Each row has a name. Each question is about the rows just above it.

telo: [138 138 113 121 173 110 153 171  87 144 115  97  95 175 155 156 181 124
  70 165  97 115 128 136 179 120 159 111 127  98 171 159 129 213 132 144
 153 137 143  97 156 140 104 122 139 175 108  91 114 174 115  79]
suk: [109  85 131 121 192 110  94 169 126 143 107 112  68 148 126 134 187 129
  51 140  97 115 117 136 135 171 153  74 127 133 127 169 129 178 143 165
 154 120 217 119  91 130 158  98 139 212 118  96 150 190 148 108]
puti: [109  89 131 121 167 110  94 151 137 143 115 112  95 129 121 126 158 129
  88 126 107 115 117 136 121 165 143 102 127 136 120 155 129 142 143 144
 147 121  74 136 140 127 123 143 125  72 135 151 126  85 127 145]
mav: [109  89 142 121 122 126  90 105 163 143 142  89 117  94 105 107 102 130
 152 100 143 123 117 135  85 165 111 104 127 155  87 118 129  68 143 144
 117 117 169 151  86 121 162 107 133 127 139 149 150 116 148 165]
gog: [109  89 131 121 173 110  94 154 134 143 115 112  85 136 121 127 166 129
  76 131 107 115 117 136 142 165 143  88 127 136 120 159 129 156 143 155
 147 120 196 127  91 129 158 106 139 188 122 109 150 174 148 121]
mubi: [142 140 107 121 181 110 159 190  72 119  88 174  95 193 166 168 205 119
  44 180  82 115 129 136 197 120 174 104 129  86 187 173 127 244 132 144
 166 141 153  83 163 147  97 120 139 186  99  74 109 188 111  59]
Gug: [109  89 136 121 139 119  94 122 150 143 131  98 105 110 114 117 123 129
 128 113 130 118 117 136 101 165 124 104 127 145 100 132 129  96 143 144
 129 120 169 140  91 127 158 107 137 146 130 134 150 134 148 148]
gedo: [109  89 109 121 167 110  94 151 137 143 115 112  95 129 121 126 158 129
  88 126 107 115 117 136 121 165 143 102 127 136 120 155 129 142 143 144
 147 120 175 130  91 129 158 107 139 175 122 109 150 164 148 128]
Tus: [104  69 132 121 174 110  78 154 137 144 115  98  76 129 121 126 166 129
  76 126 107 115 117 136 121 185 143  73 127 136 110 159 129 142 147 165
 147 119 222 130  72 129 170  92 139 195 122 109 157 174 154 128]
gez: [157 200 125 131  61 146 186  96 128 108 141 160 200 126 126 126  77 129
 201 126 152 139 140 123 126  58 112  87 127 136 143  90 129 104 103  78
 107 138   8 130 194 129  79 174 120  35 130 150  94  66  97 128]
mopir: [109  83 131 121 173 110  91 154 137 143 115 108  85 129 121 126 166 129
  76 126 107 115 117 136 121 172 143  84 127 136 119 159 129 142 143 158
 147 120 204 130  86 129 159 101 139 185 122 109 150 174 148 128]
The rest of the row after [156 143 155]: : [147 120 196 127  91 129 158 106 139 188 122 109 150 174 148 121]
After [ 88 127 136], its row goes on with : [120 159 129 156 143 155 147 120 196 127  91 129 158 106 139 188 122 109
 150 174 148 121]
Whose row is [157 200 125 131  61 146 186  96 128 108 141 160 200 126 126 126  77 129
 201 126 152 139 140 123 126  58 112  87 127 136 143  90 129 104 103  78
 107 138   8 130 194 129  79 174 120  35 130 150  94  66  97 128]? : gez
Whose row is [109  83 131 121 173 110  91 154 137 143 115 108  85 129 121 126 166 129
  76 126 107 115 117 136 121 172 143  84 127 136 119 159 129 142 143 158
 147 120 204 130  86 129 159 101 139 185 122 109 150 174 148 128]? : mopir
Right after [66] comes : [97]
After [ 88 127 136 120 159], its row goes on with : [129 156 143 155 147 120 196 127  91 129 158 106 139 188 122 109 150 174
 148 121]

Laf: [ 67 146 103 137 138  82  58 157 163 103 152]
Sim: [137 177 210  45 154  61 122 101  26 199 185]
Popo: [ 95  17 178  88 162  72  58 148 163  84 178]
Nul: [ 95 151 113  88 146 134 153 111 108 141 132]
zopa: [ 52  97 145  23 171 103 122 120 135 122 172]
zase: [159 177 194  88 138  72 106 111  26 199 172]
mab: [ 10  44 113   2 187 113 137 120 190  84 172]
Nubo: [116 151 145  66 146 103 137 111  81 160 159]
Lopob: [180  71 210 152 122  72  58 157 108 122 159]
Nul in full: : [ 95 151 113  88 146 134 153 111 108 141 132]
What are the next 3 entries after [ 66 146 103 137]? : [111  81 160]

